Points on a landscape with several valleys, each with its height.
k_417 (h) 0.71: [-38 -28   3 -27 -14   4  -7  -9]
k_949 (h) 0.21: [ -9  -8   8   4 -49 -10 -19  -6]
k_117 (h) 0.92: [-34 -12 -35 -45  -1   1  38  -8]
k_828 (h) -0.66: [ 41  25   6  59  -1   1 -22  18]
k_712 (h) 0.68: [-17 -24  29 -19 -21   8 -35 -17]
k_804 (h) 0.92: [ 40  -7 -63  11  -9 -14  33  15]
k_637 (h) 0.64: [ -9  17  47   2 -19  13 -33 -16]
k_316 (h) -0.18: [ -6 -18 -41 -44  11   8  42   7]
k_981 (h) 1.13: [ 31  15  60  50   8 -12 -14   1]
k_266 (h) 0.87: [ 15  26  41  41  -4   0 -32  -6]
k_815 (h) 1.05: [ 24  21  49  46   3  -8 -28  -5]
k_260 (h) 1.08: [ 27 -20 -79 -13  17  -4  35  23]
k_405 (h) 0.29: [ -4  -9 -26  11 -45 -21  -1   6]
k_951 (h) 0.71: [ 12  25  39  33  -5   9 -31  -3]
k_363 (h) 1.21: [-49 -23  -9 -26 -25  -3   7  -2]
k_35 (h) 0.80: [ 41  29 -20  42  11   2  13  32]
k_17 (h) 0.88: [-24  -7  29 -25  31   9 -18 -20]
k_731 (h) 0.84: [ 20  21  51  38   2   1 -23  -2]
k_792 (h) 1.05: [ -7  28  69   6   5  -2 -28  -8]
k_494 (h) 0.86: [  7 -13 -59 -18   1 -10  29   6]
k_222 (h) 0.82: [-37 -15 -28 -37  -5  -3  36 -13]
k_475 (h) 0.79: [ 49  17  19  52  17   2 -22  19]
k_600 (h) 1.02: [ 12  23  74  23   0  -4 -19  -5]
k_942 (h) 0.05: [-30 -21 -16 -45   9   4  24 -23]
k_807 (h) 0.99: [-40 -25   1 -25 -27   1  -4  -3]
k_331 (h) 0.07: [-18  -4  14 -26  31  15   3 -23]
k_283 (h) 0.60: [  2  -9 -36   0 -31 -20  11   1]
k_843 (h) 1.13: [ 62  13  28  48  32  -7 -21  26]
k_939 (h) 0.64: [-29   9  53  -5  31  13 -34   0]
k_833 (h) 0.10: [-19 -21  24 -16 -41   2 -23 -14]
k_249 (h) 0.71: [-21 -15 -30 -34  -3  -1  34  -6]
k_298 (h) 0.03: [ -7 -17 -22 -42  16  10  34  -7]
k_479 (h) 0.76: [-30 -15 -33 -46   1   2  36  -5]
k_203 (h) -0.13: [-25 -22 -11 -43  17   7  15 -34]
k_639 (h) 0.70: [-29 -13 -34 -54  -1   2  39  -1]
k_762 (h) 0.81: [-39 -14 -31 -49   2   0  35 -11]
k_819 (h) 0.75: [-30 -15 -27 -32  -3  -2  31  -7]
k_517 (h) 0.80: [-18 -11 -39 -53   5   5  43   6]
k_351 (h) 1.23: [ 51 -10 -72   7  -2  -9  41  16]
k_365 (h) 0.41: [-17 -17 -20 -53  16   7  24 -16]
k_262 (h) 1.11: [ 38  17 -28  50 -27  -7   6  44]
k_539 (h) 1.08: [ 39 -11 -74   0  -1  -7  37  15]
k_219 (h) -0.03: [-29 -29  23 -28   6  11 -34 -15]
k_515 (h) 0.61: [-17  -6  31  -9  -7  11 -29 -14]
k_894 (h) 1.17: [  2 -11 -55 -49   9   4  37  16]
k_805 (h) -0.18: [-20 -21 -11 -42  15   8  17 -26]
k_71 (h) 0.37: [-35 -16 -28 -47   4   1  34 -14]
k_775 (h) 0.21: [-25 -14  35 -16   2  14 -36 -10]
k_480 (h) 0.69: [  2  17  30  20  -4  14 -22  -1]
k_207 (h) 1.08: [ 18  28  36  46  -1  -7 -37  -8]
k_701 (h) 0.52: [-19 -29  26 -21 -13  11 -37 -18]
k_706 (h) 0.15: [-19   7  23 -19  40  20  -4 -21]
k_242 (h) 0.63: [ -9 -19 -10 -51  27   8  14 -26]
k_198 (h) 1.01: [-39 -14 -35 -46   2   1  35  -9]
k_700 (h) 0.91: [  7  14  67  22  11   4 -16  -1]
k_118 (h) 0.46: [ 17  28  20  45  -8   0 -31   1]
k_686 (h) 0.28: [ -5  17  25 -17  54  20   6 -15]
k_735 (h) 0.96: [ -1  29  70  14  -5   2 -25 -11]
k_395 (h) 0.47: [-26   5  38 -11  20  17 -28  -5]
k_548 (h) 0.77: [ 17 -10 -49   6 -16 -17  20   9]
k_391 (h) 0.98: [-17 -10 -46 -39   1  -3  33  -2]
k_691 (h) 0.59: [ 27   1 -34  31 -26 -15   8  20]
k_565 (h) 1.12: [63 19  0 32 51  4 -4 26]
k_751 (h) 0.06: [ 37  22  20  61   1   0 -30   6]
k_78 (h) 0.68: [-30 -15 -33 -50   1   2  38  -4]
k_589 (h) 0.39: [  4  -7 -30  35 -53 -32 -16  12]
k_443 (h) 0.59: [-25  11  45  -6  36  19 -25  -2]
k_853 (h) 1.06: [ 29 -18 -78 -11  17  -6  37  23]
k_581 (h) 1.07: [-36 -14  -3 -18 -45  -6  10  -1]
k_634 (h) 0.29: [ 37  25 -14  46  -1  -1   0  28]
k_787 (h) 0.86: [-10 -11 -43 -53   6   7  42  12]
k_755 (h) 0.11: [-28 -22 -11 -44  16   8  12 -35]
k_657 (h) 0.77: [ 13  30  30  42  -9   3 -37  -7]
k_491 (h) 0.55: [ 41  28 -19  54 -12  -1   6  39]
k_813 (h) 0.93: [ 29  18  54  46   4  -4 -22  -1]
k_229 (h) 0.60: [-20  -9  25 -16   6  15 -20 -12]
k_643 (h) 0.55: [-28 -14   5 -10 -51  -7  -3  -1]
k_904 (h) 0.60: [ 11  29  10  48 -19  -6 -37  -2]
k_280 (h) 0.46: [-36 -19 -15 -41   8   5  20 -24]
k_673 (h) 0.95: [  1  -8 -62 -17  -5 -17  24  -4]
k_218 (h) 0.12: [ 50  22   5  55   7   1 -16  22]
k_341 (h) 1.04: [ 10  24  -7  50 -26 -15 -29   7]
k_91 (h) 0.81: [  1  26  56  20  -4  12 -27  -7]
k_524 (h) 0.82: [-13  -7 -38 -11 -25 -19  18  -9]
k_605 (h) 0.51: [ -6   5  36   4 -32   7 -28 -17]
k_416 (h) 1.09: [47  9 13 21 60  9  1 21]
k_314 (h) -0.41: [-15 -21 -16 -45  17  10  25 -21]
k_622 (h) 0.77: [-27  -9  41 -15  18  12 -37  -6]
k_692 (h) 0.47: [ -8  -9 -22  16 -59 -29 -14   7]
k_476 (h) 1.15: [-16  -8 -48 -56   3   4  36   8]
k_14 (h) 0.11: [ 14  -2 -24  39 -42 -23  -9  21]
k_477 (h) 0.52: [ -4   7  36   5 -31   8 -27 -16]
k_329 (h) 0.44: [-23 -14  20 -24  13  14 -17 -19]
k_244 (h) 1.02: [ 26 -19 -77 -11  16  -3  37  22]
k_442 (h) 1.06: [ 56  12  34  54  25 -10 -22  18]
k_656 (h) 1.07: [ 61  25 -11  36  41   2   5  26]
k_183 (h) 0.94: [-42 -22  -5 -26 -30  -4   7  -1]
k_279 (h) -0.40: [  2  -5 -18  27 -46 -27 -19   7]
k_571 (h) 1.11: [ 42 -14 -72   5   9  -6  40  24]
k_921 (h) 0.39: [-28 -19   5 -20 -39  -4  -2  -4]
k_290 (h) 0.98: [ 45  27 -46  31  13   1  33  30]
k_428 (h) 0.41: [ 30  22  26  50   4   4 -29   7]
k_28 (h) -0.49: [-15 -22 -12 -47  22   9  18 -23]
k_505 (h) -0.04: [-15 -18 -26 -47   7   6  38  -2]
k_933 (h) 0.78: [-19 -13  10 -37  34   7  -2 -42]
k_953 (h) 0.77: [-26  -8 -22 -19 -33 -12  19  -9]
k_607 (h) 0.96: [ 45  32 -37  37  15   2  28  33]
k_592 (h) 0.05: [  5   0 -19  41 -43 -23 -17  11]
k_910 (h) 0.25: [ 12  15  -8  41 -26  -8 -12  13]
k_214 (h) 0.83: [-27  13  53  -5  27  10 -34   2]
k_532 (h) 1.09: [  6  24  -4  56 -24 -14 -26  10]
k_623 (h) 0.81: [-13 -12 -38 -58   4   8  44   9]
k_168 (h) 0.94: [-42 -14 -30 -43  -3  -2  34 -13]
k_561 (h) 1.13: [ 15  26  73  26  -2  -7 -19  -9]
k_342 (h) 0.75: [-10  11  53   7  29  17 -21   5]
k_274 (h) 0.88: [ 30  24   1  68 -11  -1 -21  15]
k_86 (h) 0.58: [ -7  -7 -24  20 -58 -34 -17   5]
k_995 (h) 0.87: [ 13  -8 -61  -8  -7 -16  26   2]
k_746 (h) 0.28: [-12 -15 -40 -51   6   9  41   9]
k_72 (h) 1.02: [ 44  13  42  63  14 -13 -21   9]
k_765 (h) 0.91: [-44 -13 -29 -40  -3  -1  34 -14]
k_501 (h) 0.85: [ 40  14  30  49  19   3 -21  14]
k_844 (h) 0.73: [  3  30  42  25 -12  11 -31  -8]
k_729 (h) 0.68: [-15 -10  12 -13  -2  10  -8  -7]
k_31 (h) 1.13: [ 42  12  53  59  16 -13 -14   7]
k_703 (h) 0.78: [-29  12  56  -4  35  11 -33   2]
k_205 (h) 0.70: [ 2 12 36  7 37 24 -4  4]
k_713 (h) 1.01: [ 43  12  45  58  14  -9 -20   8]
k_590 (h) 0.87: [-10  23  64   9  11   5 -28  -4]
k_930 (h) 1.16: [ 37  17  56  58  10 -15 -18  -1]
k_258 (h) 0.58: [-30 -35  16 -31  -1  12 -30 -16]
k_648 (h) 0.95: [ 38   7  35  35  36   7 -16  19]
k_866 (h) 0.57: [-31 -13 -32 -51   5   3  38  -6]
k_486 (h) 0.86: [-39 -14 -31 -42  -2   0  35 -10]
Going downhill from each row below, which row is at the bottom of the valley where it ends?
k_298: k_28
k_314: k_28
k_524: k_279
k_995: k_279
k_894: k_316
k_365: k_28
k_258: k_219
k_673: k_279
k_475: k_828
k_515: k_219
k_775: k_219
k_605: k_833
